Each row has a name. After each piece below comes the name of the row it's from, unless a question asks for something else. Each question is about the rows just above it.

[-32.4  83.8  29.7 -26.4] -> q772
[-32.4  83.8  29.7  35.4] -> q635
[12.6  0.8 -4.7 -3.7] -> q933
Put [-4.7 -3.7 12.6  0.8] back in order: which row is it?
q933
Which row holds these entries in another order? [-26.4  29.7  83.8 -32.4]
q772

[-27.6 -33.3 -67.5  42.1 -16.0  34.9   8.1  30.4   5.4  49.6  32.6  -6.1
  33.5 -56.2 -24.5  56.5  41.9  22.1  68.7  -0.2 -47.0 -26.5 -30.1  14.9
  29.6  18.9  60.0  51.6  33.7  70.9 -43.8 -50.2  51.9  24.4] : q658
[ 14.9  42.1 -67.5  51.9  -0.2  68.7 -26.5  18.9  60.0 -56.2 -33.3  34.9
   5.4 -24.5  49.6  30.4  29.6  41.9 -16.0 -43.8  33.7  70.9  22.1 -47.0
  32.6 -50.2  -6.1  56.5 -27.6   8.1  51.7  33.5  24.4 -30.1] : q93
[ 67.6  20.8 -38.2 -50.1  49.8 -51.8  28.5 -56.2  20.2   5.8 -37.6  57.5
 -74.9  51.2 -53.7 -37.4  66.9  27.7  19.3   7.1  74.0  32.5  20.9 -35.5
  53.9  62.4 -27.1  28.6 -12.9  14.5  18.4 -41.3 -15.1  14.2] : q145
[ 28.5 -57.1 -19.0  28.6 -16.5 -25.5  18.2 -12.3 -37.0  24.8  40.7 -29.8
  -7.8  63.7 -76.8  39.5  22.5  25.5 -76.4  28.9  28.7  71.6 -51.9  71.6
 -63.6  51.9  26.1  -1.9 -55.8  47.7 -34.3  56.5  11.9  51.7] : q904
Which value is in both q93 and q145?
[-56.2]
Shared by q658 and q145:
[-56.2]
[ 51.9  24.4 -27.6 -33.3 -67.5  42.1 -16.0  34.9   8.1  30.4   5.4  49.6
  32.6  -6.1  33.5 -56.2 -24.5  56.5  41.9  22.1  68.7  -0.2 -47.0 -26.5
 -30.1  14.9  29.6  18.9  60.0  51.6  33.7  70.9 -43.8 -50.2] is which row reordered?
q658
Which row holds these entries in another order? [  5.8 -37.4 -37.6  51.2  74.0  19.3 -15.1  53.9  32.5  49.8  62.4 -27.1
   7.1 -35.5  28.6 -74.9  20.8 -56.2  66.9  14.2 -51.8  28.5 -50.1 -38.2
 -53.7  20.9  67.6  14.5 -12.9  27.7  20.2  18.4  57.5 -41.3]
q145

[-66.0 -61.2 -65.0 -15.3  70.1 -65.7 -56.1  11.2  83.2 -26.5 -26.6  53.7
 -64.5  52.7  67.2] = q579
[ 59.1  52.6  57.5  14.4 -62.8  59.0  46.1  -8.4 -76.6  47.1  -9.6 -46.7
  57.1 -71.1 -59.9] = q578
[-39.5 -32.5 -37.3  -9.6  40.0 -39.4 -26.5   4.2  52.6 -27.5   4.9  27.7
 -37.2  47.2  37.6] = q551
Shared by q579 and q551:
[-26.5]
Which value is in both q551 and q579?
[-26.5]

[-6.0 -4.3 38.4 -7.5 30.5 -3.2 -6.6 -3.0] : q494
[-6.6 -3.0 30.5 -7.5 -6.0 38.2 -3.2 -4.3] : q429
[-3.2 38.3 -3.0 -6.6 -4.3 -7.5 -6.0 30.5] : q216
[30.5 -6.0 -7.5 38.2 -4.3 -3.0 -3.2 -6.6] is which row reordered?
q429
[-7.5 -6.6 -6.0 -4.3 -3.2 -3.0 30.5 38.3] is which row reordered?
q216
Put [-6.6 -6.0 -4.3 30.5 38.2 -3.2 -7.5 -3.0] back in order: which row is it?
q429
Put [-7.5 -6.0 30.5 -3.2 38.3 -3.0 -6.6 -4.3] back in order: which row is it?
q216
Put [-4.3 -6.6 -3.0 30.5 -7.5 -6.0 38.2 -3.2] back in order: which row is it?
q429

[-46.1  25.5  -7.1  53.7  -7.5  -6.1 -62.0  45.5  27.6  31.6 -18.4 -16.1
  28.5   4.7  19.2 -14.1 -49.6  -9.9  -6.4   4.1 -20.0 -51.3]  q405
[-61.2  45.8  13.2  51.5  -9.7  -8.7 -16.4  44.7  36.4  39.2 -15.8   4.0
  70.9 -24.0  -6.0  12.4 -48.8 -61.9 -17.6  29.4 -22.5 -29.7]  q332
[-49.6  -6.4 -16.1  27.6 -46.1  25.5   4.1  45.5  -7.1 -62.0 -14.1 -18.4
  31.6  -7.5  -9.9 -51.3  53.8   4.7  19.2  28.5  -6.1 -20.0]  q547
[-61.2  45.8  13.2  51.5  -9.7  -8.7 -16.4  44.7  36.4  39.2 -18.6   5.0
  70.9 -24.0  -6.0  12.4 -48.8 -61.9 -17.6  29.4 -22.5 -29.7]  q118
[-63.5  43.7  14.0  49.9 -10.6  -9.6 -16.1  43.6  38.2  38.6 -16.2   4.1
  70.4 -23.5  -7.6  12.6 -47.3 -59.5 -20.4  29.1 -22.9 -30.9]  q627
[-61.2  45.8  13.2  51.5  -9.7  -8.7 -16.4 -18.5  36.4  39.2 -15.8   5.0
  70.9 -24.0  -6.0  12.4 -48.8 -61.9 -17.6  29.4 -20.0 -51.3]  q876
[-43.9  29.2 -10.7  37.9  -3.7  -1.6 -62.9  38.1  23.6  18.1 -18.6 -10.9
  17.5  10.6  24.1  -7.3 -47.7  -7.7  -3.9  -2.8 -20.7 -44.2]  q741
Which value is in both q741 and q118?
[-18.6]
[  4.1 -20.0 -51.3 -46.1  25.5  -7.1  53.7  -7.5  -6.1 -62.0  45.5  27.6
  31.6 -18.4 -16.1  28.5   4.7  19.2 -14.1 -49.6  -9.9  -6.4] is which row reordered?
q405

[-87.8  23.3  15.4 -37.9 -10.9] = q342
[ 16.6  -8.6  47.4  -8.7 -43.0] = q581
[-70.3 -48.4 -42.9  35.1  -0.1] = q948
[ -2.9  13.1 -43.0  -8.7  18.8] = q99
asked: [-87.8  23.3  15.4 -37.9 -10.9]
q342
[ 16.6  -8.6  47.4  -8.7 -43.0] is in which row?
q581

[-13.5  29.2 -31.8  -4.0 -77.8  24.7 -46.8] = q778
[  8.7 -29.1  23.3   9.5  70.6 -28.0  44.4] = q408
[ 0.1  7.3 20.0  8.8 62.7 70.6 39.9] = q964
[  0.0  17.1  -5.9 -15.9 -42.9  40.0 -28.2] = q317
[-27.9  39.9 -29.1  44.4   8.7  23.3  70.5] = q811
Which value is in both q964 and q811?
[39.9]
[-13.5  29.2 -31.8  -4.0 -77.8  24.7 -46.8] is in which row?
q778
Put [ 44.4 -28.0  70.6   9.5  23.3 -29.1   8.7] back in order: which row is it?
q408
asked: [  0.0  17.1  -5.9 -15.9 -42.9  40.0 -28.2]
q317
Shared by q408 and q964:
[70.6]

[ 86.1 -17.6   5.0   2.1 -10.6   5.1] : q975
[ 24.8   5.1 -17.4 -17.0  29.8 -28.9] : q754
[ 29.8  24.8 -17.1 -28.9  82.0 -17.4] : q609
Which row holds these entries in another order? [ 82.0 -17.4  29.8  24.8 -17.1 -28.9]
q609
Put [-28.9  29.8 -17.0 -17.4   5.1  24.8] back in order: which row is it?
q754
[  5.1  86.1 -17.6   5.0   2.1 -10.6] is which row reordered?
q975
Shared by q975 and q754:
[5.1]
Put [-28.9 -17.4 -17.0   5.1  24.8  29.8] back in order: which row is it?
q754

[ -0.7 -16.4  37.1  57.9   3.0 -13.9   8.2 -18.6 -12.0 -15.5  34.4  39.4
  -3.7  -7.6 -78.0  31.7 -62.8  -8.7  29.8   8.2] -> q440
[ -5.8 -17.6  39.3  10.1  19.0   5.0   8.8 -20.2 -16.9   0.5  25.7  10.8
  28.3  14.4  10.2  27.4 -60.7  -3.6  23.1   8.4] -> q282
[-61.6  39.4 -13.9  34.4 -12.1  13.6 -16.4  31.7  10.2  -3.7 -78.0  29.6
  29.5  -7.8 -18.6  37.1   3.0  -0.7 -15.5  -7.6] -> q445
[ -3.6   0.0 -14.1  18.1  12.1   1.9  -3.2  13.8   2.2  -0.4 -12.5  -3.1
   5.1 -23.2 -19.6  -1.2   3.0  -5.1   0.7 -17.2] -> q242
[ -0.7 -16.4  37.1  57.9   3.0 -13.9  13.6 -18.6 -12.0 -15.5  34.4  39.4
  -3.7  -7.6 -78.0  31.7 -61.6  -7.8  29.5  -3.7] -> q11
Put [ 31.7 -61.6  -7.8  29.5  -3.7  -0.7 -16.4  37.1  57.9   3.0 -13.9  13.6
 -18.6 -12.0 -15.5  34.4  39.4  -3.7  -7.6 -78.0] back in order: which row is it?
q11
Which value is in both q282 and q445?
[10.2]
The one value in q242 and q282:
[-3.6]
The one value in q242 and q445:
[3.0]

[  8.7   1.7  17.0 -25.3  -0.9]  q617
[ 1.6  8.7 -4.4 17.0 -0.9]  q727
[ -9.9  37.4 -11.1  80.1   9.8]  q510
[  0.5 -25.3  -5.7 -25.2  -3.6]  q840
[-1.0 -4.4  1.6 17.0  8.7]  q770
[-25.2 -10.1   3.8 -30.1 -29.6]  q127
[ 48.4 -25.2  -3.7  22.2 -15.5]  q84
[ -4.7 -25.3  11.2 -47.2 -10.7]  q286
Put [-25.3  -0.9   8.7   1.7  17.0] back in order: which row is it?
q617
[ 17.0 -25.3  -0.9   8.7   1.7] is which row reordered?
q617
Which row holds these entries in another order? [  8.7  17.0   1.7 -25.3  -0.9]
q617
Put [ 1.6 -0.9  8.7 -4.4 17.0] back in order: which row is it?
q727
Shared by q127 and q840:
[-25.2]
Shared by q840 and q84:
[-25.2]
Put [-4.4 -0.9  1.6  8.7 17.0] back in order: which row is it?
q727

